One turn or mirror swaps these rows in pairs. Which row does each one swap with?
The rows were stretched afterwards, more along some directions than others.
vedat: [ 22  13  20  28  27  10  26 -17   8  -3   4  28   1 -35  16   1  14  -6
  -6 -21  34  24  29  -7  32  -2 -17 -15  -2   8   7   4  15]
Kizur: [ -6  23  28  37  14  -5   3 -12   6   6  23  -5 -21 -10  33 -21  26   1
 -26 -16 -12 -16  19  -6  12   5  14  -7  -3  17  -1  -9 -16]
lusu: [ 34  14  13  37   2  -5  16   3 -22  12  16 -34 -18 -30  28 -22   7   1
  10 -11 -33  30  34 -35  10 -27  17   4 -28   4  -1   9  11]
vago: [ 33  24  16  16  -4 -17  54   8  -8  14  10 -21  38 -33  31   0  -5  -6
 -14  -6 -37  26   7  -6  21 -16  32  30 -12  12   5 -25  27]
deguv: [ 36   0  25  25  25 -14  22   1  30  15  21 -14  10 -38  26   4  33 -25
   6 -14 -31  -5  -7  -7  10 -13  21  20  15   9  17  11 -11]
Medas: [  7  15   2  12  16 -21  14  -1  12   2  40  43 -11   5  54  -6  13  -5
  24 -29  -5 -20  -4   7  54  20  22 -34  45  -1  -6 -23  22]
vikug: [ 41  16  19   4 -33   4  17 -13 -40 -26  16 -19   7 -26  42   3  20 -10
  -1 -12 -12  20   1 -32 -30  39   6   1 -16  -5 -45  28  20]
vep: [ 28   6  16  47   1  -3  39  16  -9   3  12  55 -31 -21  12  16  22  13
  13 -14 -11  13  36 -38  10  -9  17  -2 -17  19   6  -4   1]
giru: [ -1   9   2  -5 -13 -16 -20 -12  12  -2   6 -11  48  -5  22   0  14  12
  29 -24  11  -3   6  27 -10  51  -4   6   1 -17 -14 -15  31]
Vov: [  4  30  18  -1   2  21 -16 -12 -10   9  13  52 -15 -20  21 -19 -14 -22
  10 -20  -6 -26   4   8  46  31  14  14  22 -10 -34   1  45]
Tosem: [ 51  15  -7  44  -4  30   5  10  -4  -9  55  40  -7 -23  26  13  -7  12
  36 -12  -7 -11   6  -4 -17   3  21  12 -21  15  -4  15  11]
doka: [ 46  14  26  36   8 -13  17 -14  26   4  33  -2   7 -34  35   6  44 -28
 -11 -34 -39 -10   3  -3  13  -8  21  31  26   2  10   1 -23]
nokes: [ 35  -5 -25   3  11 -24 -10   1  26  -8   1 -19   8 -25  22 -13  22  -4
  31   3  -1  12  34 -14  12  -2 -24   3  37 -19  -7  -6   7]
pelod: [ 34  32 -14   6 -31   6 -28  49 -21 -28  10  39  38  -5  30 -10  -8 -10
  30   3   7   6   9  24  -2  36  -5  11  35   0 -24  26  33]
natif: [ 28  37  -2  -5  -4  -7 -17 -12 -10 -35  42  42  12 -43  36   1  17 -10
   9 -18 -34 -25  13  -2 -36   4  30  10  11  -4  27   7  26]
Vogu: [ 15  18  10  27  17  -9 -16  14 -33   8   9  25  28 -26  20   4  38  20
  18 -14 -16 -12  15  -8  -9  19  32 -29  -4   4  28  -9  10]
davu: [  3  26  17  18 -26  20 -28  -4 -22  11   9  69 -11 -21  20 -18 -17  -9
  20 -19 -25 -23   8   5  29  34  29  12  26  -1 -44   1  44]
Konul: [ -1  38   4  35 -19 -14  -2  -3  -1   1  43  27 -11 -28  42 -16  -1  21
  26  -6 -14  -8   7   9  -7   9  17  29  19   2 -27 -13  10]
Kifo: [ 65   6  11  30  18 -32  22  12  -9  -9  22 -12  47 -43  45 -15  30   1
   7  -1 -17  -3  -7 -37   4  20  29 -14   7  11  -3  -2   7]
nizu: [ 33  37  -4  44   1  -9 -32  -7 -20  -5  36  33   9 -16  -6 -31  12  15
   1 -14 -23 -39  18  20   1  29  29  30  16  13 -14 -26  -7]
tege: [ 15  44   2  60 -21 -24 -24 -16 -30 -27  41  32   4  -5  11 -29   7  10
  -7 -27 -18 -34  24  34  19  28   2  10  11  10  -5 -14   8]
zona: [ 44  11  22   7  23 -16  12 -16  28   4  40 -18  29 -36  35  15  34 -16
   5  -5 -31 -10 -20  -1  -2  -4  27  21  15  10  -8 -11 -11]
Simu: [ 28  11  24  36 -11  -2  14   9  17  -7   9  42 -14 -23  23  17  19  -6
  -1   9   6  -2  26 -18  14 -11  -2 -14   9  25  -4 -10 -21]
Sivog: [ 38  17  21  31  -8 -11  19 -26  36   4  31   0  -1 -34  32   8  21 -32
   5 -37 -42   7  -6   1   6 -20  16  25  25   9  -9   6 -13]
Bupo: [ 11  15  -4   5  -9 -28  20  17 -15 -30  23  16  27   9  27  -7   1  25
  25 -17 -11 -20   5 -12   5  19   6   6 -19 -10   7 -24  55]
Vudir: [ 31  32  17   7   6 -14  44  -6   3  15  15 -14  26 -41  27  -9 -12   0
 -13  -5 -31  12   2 -14  34 -21  35  33 -12   7  -7 -22  28]
Zumi: [  8  33  11  23 -34  15 -18  11 -17  -1  11  78 -11  -5  18 -16 -21 -17
  25 -16 -23 -13  12   4  42  27  14  16  28  -2 -22   9  48]
volur: [ 35  -1  30   7  -9   1  23   8  -4  12 -25  50  -4 -24  43  13  35 -13
   4  -4  20  19  25   2  24  -5  14 -19  13  19  -6  -3   1]
riru: [ 58  13  -1  26   8 -15   7 -10   4  -7  15 -31   9 -12  47 -27  27  34
 -15  25  14  -4   4  -9  18  -3  -4 -17 -14  28  -1  13  -2]
ber: [ 52  27  19  31  -9   7  15   4   9  -4   3  -5  43 -38  30 -37  23  23
  -1  14  11 -41  -4 -15  36  26 -28  19  28  -7 -29  24  30]
lol: [ 63  27   5  13  -2  19 -19 -15   0  26  13  23 -23 -61  32 -17  10 -11
  26   2 -10   2   2  -5  14 -32  27  -7  11  16 -23  -9  11]
Tutep: [ -8  18  17  13 -29 -14   0  -6   1   7  36  19  18  -3  30   2  29   5
  22 -25 -19 -36 -36 -15  11  44  15 -13   4  16 -26 -12  19]
dozi: [ 33  47   9  43 -46 -12 -41   6 -21 -30  51  12  20 -24  39 -36  30  14
  15 -12  -2 -24  12   8 -17  46  -8  26  20 -11 -28 -11   9]
daror: [ 39  18  16 -11  32 -10  -6  11 -14  25  -9 -12 -20 -41   0  19  12 -18
  -2  -9 -40  36  12   8   3 -52  43   0  -2   8  18 -19   7]
Kizak: [ 16  17  37   9  19 -18  21   0  33  -4  28  -1  13 -40  20  18  38 -29
 -12 -26 -30 -15 -15   7  16   2  22  26   5   2  30   0  12]
gid: [ 23  16   2  -7  14   4 -14   9  -8 -22   1  10 -14 -27   2  26  19 -22
  34 -11 -17  22  13  20 -24 -20  33  -5 -23  10  -4  -3  21]
nule: [ 29  19  17  48 -26  -3  25 -19 -25   1  22 -13  -7  -5  11  27  38  29
  -6 -17 -50  -3  -1 -14   9   2   3  14 -35  26  -6 -37   1]
ganut: [  2  22   8  10  13  -8  -8  10  -6  20  14   2  38 -15  34   1  12  23
  -2  -3  -8 -26  22   5   1  32  16 -11  23   3  -5 -25  10]
kaz: [ 20  19  13  38  -9   8  13  22 -17  -5  36  22   1 -15  25  -9  -1  17
  33  10  -4   6  18 -35  12  15  -9 -34 -27  12 -28   1  26]
Zer: [ 12  10  12  -8   4 -21   8 -14   1   0  26  31   4  -4  19  32   3  16
   1   0   1 -17 -12   3   6  -4  30   7 -26  16 -19 -32   9]
sife: [  1  16  35 -11 -20 -15  38  12   4 -30  28   1  22 -29  38  18  37 -20
  14 -46 -10   1 -15  10 -13  27  23   9  -2 -35 -24 -53   3]
gami: [  3  22  14   9  -5  22 -46  -9  -9   6  20  46 -21 -18   6 -15  -9 -16
  23  -7 -27 -32  -6  -5  27  36  25   4   4   2 -28  10  44]
Sanuk: [  9  24  -3  14   5   3  -6 -15 -46   5  32  14 -33   0  -9   9  -9  19
  22 -30 -47  17  16 -17 -13  13  44  29 -17  -7 -16 -19  10]
rek: [ 50  33  -7 -17  -5   2 -11 -15  45   0  15  11  24 -28  35 -32  11 -11
  17   9   7 -15  14   5  28   0 -29   5  21   4  -5   0  17]
digig: [-10  47  30  13 -18   1   0  19 -24  -5  -6  19  43 -21  28   6  11  14
  -4  -9  -2 -23  21   3   6  28  19  18  15  -3   7 -23   6]
tel: [  7  34  28  15 -35   6  -1  -8 -19  -9  32  26  23  13  35  25  17   1
   7 -41 -14 -27  -5  17  -1  39   6  45   5  -9 -32 -16  -8]
puda: [-20  12  -3  23 -13 -38  13  -8  16  -7  18  12  12  12  26   5  16 -11
  27 -51 -29   9  -8  -8  31  29  11  15   4   7  12  -8  16]
motab: [ 65  26   1   7  -3  23   3  -5  12  45   5  27  -7 -63  32  13  43 -24
  10 -12  -6   1  20  20  14  -5  21  26  30  -1 -13 -31 -13]
gamuz: [ 32  35  24  -1  -8   2  38   2  -1   2  11 -16  24 -33  22   7  -4 -29
 -16  -8 -18  30   3 -10  26 -13  15  39 -16  -1   5 -11  18]
Loma: [ 21  44  26  29  17   0   7  25  -8   9  39  30  -3 -56  15  -9 -18 -19
  17 -13  -6  12   5 -20  -1 -10  19  19   6  15   9   8   7]
zan: [ 38  17  18  26   4  -5  44  15 -30   2 -14  31   2 -37  25  -4   6   8
 -39  11   0  12  20 -32  34  12   7   2   3  11  -3   0  16]
zegem: [ 36  35  14  11 -13  -7  41   5 -10  18  19   3  18 -32  37  -1   0 -12
  -5 -12 -24  25  14   0  32 -27  24  37   4   5   3  -9  19]
Gaz: [ 45  12  16  16  20  -2  16 -15  42   6  32   2  26 -45  35   4  38 -34
   8 -17 -28 -15 -15  -5  15  -6  21  16  17  10  19  10  -1]
Soge: [ 26  30   4  56  -2 -17 -34 -11 -11 -15  37  38  -8 -19   1 -25  26  20
  -5 -13  -5 -48  34  37  15  17   6  16  13   6  -6 -19  -8]
buda: [ 40  42  16   5   1   2  27   5  11   6  20 -15  38 -42  24   3  15  -2
 -12 -10 -27  -7   0   1  26  -4  31  46 -11  -4  12 -26  27]
Lov: [  9  38  -4  43   9  29 -41  17  -7 -12  77  28  34  -3  34 -28 -16  31
 -18   7  21 -24  18  -2 -10  46   7   2   0  17   2   6  18]
runi: [ 34  38  19  25  11  -6 -14  26  16  19  34  -2  17 -33  35  -2  21 -15
 -26   3  -8  12  29  12  19  -5  10   6   2  21  34 -48   7]
malo: [ 41  42  30  12   0   7  35  -5   1  -1  36 -25  28 -31  16   1   1  -1
 -31   1 -17   2   4 -10  29   5   5  46 -21  -6 -10 -11  10]
larun: [ 16  31  -7  52   0 -22 -43 -20 -18 -18  53  45 -15   2   6 -28   1  18
 -20 -14 -15 -33  26  28   3  19  17  21  10  17  -2 -13  -3]
Femo: [-17  17   9 -12   6 -14 -14  28 -19 -16  11   5  20 -23  24 -16  -5  16
  42 -14  15  -4   9   8 -14  37  34 -23   3 -18  10   1  57]
Fiz: [ 47  14  11  48 -22   2  -7 -35   1   8  23   4  -8 -25  21  -7  40   2
 -22 -22 -46   1  17  -9 -25 -22  39   6 -13  30  -7 -12  -2]
Dezot: [ 33  28 -14  21   6   5  26   6 -14  -8  26  40   8 -36  46  -2   8 -16
  48 -45 -42   6   4 -31  -8 -18  71  12  15   8  11 -16  13]
Tubul: [  7  35   0  56   6 -26 -25  -3 -21 -27  49  40   8 -10  15 -16  13  19
  -9 -13 -12 -47  18  17  13  40  19  26  10   5   2 -23   7]
bupaf: [ 42  41  17  21 -11   1  37  -5  13  20  29 -16  27 -29  24   0 -12 -14
 -27 -14 -42  20   0  11  27 -20  18  41  -8  28   1 -21  10]
repes: [ 24  24  26  18  21 -17  15 -10  28  -7  34 -12  26 -27  42   3  14 -25
  -9 -12 -23  -9 -20   6  14 -13  24  14  18  12  21   1  -9]
mevoz: [  8  34   4  25  16 -14 -45 -19  -6 -13  37  22   5 -17  -5 -10  14   2
  10 -16 -24 -49  13  38  -4  16  28   9  10   3  -1 -22   2]
zuti: [ 33   3  12  13   5   1  36  11   9  26 -19  36 -17 -31  33   4   8   6
  12 -23 -21  26  -7   5  35 -52  36  12  15   5  22 -21 -14]
rata: [ 19  26   8  19  -8  -5 -21  24 -40 -22  36   3  34 -14  26 -12  -8  43
  -6  35  19 -23  26   9 -33  35  -1  10  -1   8 -31   5   1]
Zulit: [ -7  16  14  21 -10   3 -18   0  -8   8   3  64 -41 -18  26 -19 -10 -19
  17 -17 -24 -15  23   8  47   6  17  -7  41  -5 -15   5  48]
besel: [  8  26  21  23 -17  -4  46  13 -13 -10  -7  47 -16 -22  29  39  12 -18
  17 -19   4  24  21   2  19 -17  19  -6   7   5 -10 -18   0]
Nodiv: [ 17  24  38  20  15 -17  31 -29  26   8  29  10   9 -25  47   9  21 -25
 -22 -36 -34  -1 -17   3  31 -21  41   4  18  13  20  -4  -4]
Boso: [  2  33  10  11  -8  17 -29  22  -6   7   7  11  25  -2  19  19  10  12
  15   8  -3 -14   4   9  -9  33  20  24  15   1 -18 -16 -11]
fovim: [ 30  22  -8  16  18  11  27  -9  -9  -6  47 -18   5 -31  15  40   2 -16
  16 -25 -50  -4  -6 -16   3   5  29  20 -31  10  -5 -21  10]
Vuk: [ 30  43  31  23 -21 -13  21  49 -10 -27  46  30  15  -9  40  -7  13 -17
  16 -24 -21   7 -11  -9  13  19  24   9   9   5 -16 -15  23]
ketod: [ 34  -9  -9  -1  10  -2 -25 -17   9   9  21  17   1   0  10   7  13  -8
  38 -32 -38 -18 -12 -15 -35   3  30   2   1   8  -5  -1   1]
kov: [ 29  36   7  17  -7  -9  33 -11   1   2  24 -25  39 -36  27 -10  -7  -3
 -11  -4 -33  14  11  -1  18 -14   9  37 -11   5   6  -6  28]
dev: [  4  27   7  19  -5  23 -20 -20  -8  31   9  46 -33 -21  14 -13 -21 -30
  17 -24 -20  -4  16   1  41   7  19  18  16   5 -37   0  19]
moga: [ 80   0  -6  51 -18  17  -1  16   0  -7  23  11  -9 -11  24  -3   9   6
  23  -2  -7  31  29  -3  -9   7  -8  -8  11  24 -11   5 -12]

Swapped with lol: dozi
Swapped with Nodiv: malo
Swapped with larun: Vov
Swapped with Zer: tel
Swapped with vep: ganut
Swapped with Boso: besel
Swapped with repes: gamuz
Swapped with nule: Tutep
Swapped with Konul: motab
Swapped with buda: Sivog
Swapped with doka: Vudir
Swapped with riru: vikug
Swapped with vago: deguv
Swapped with Dezot: nokes

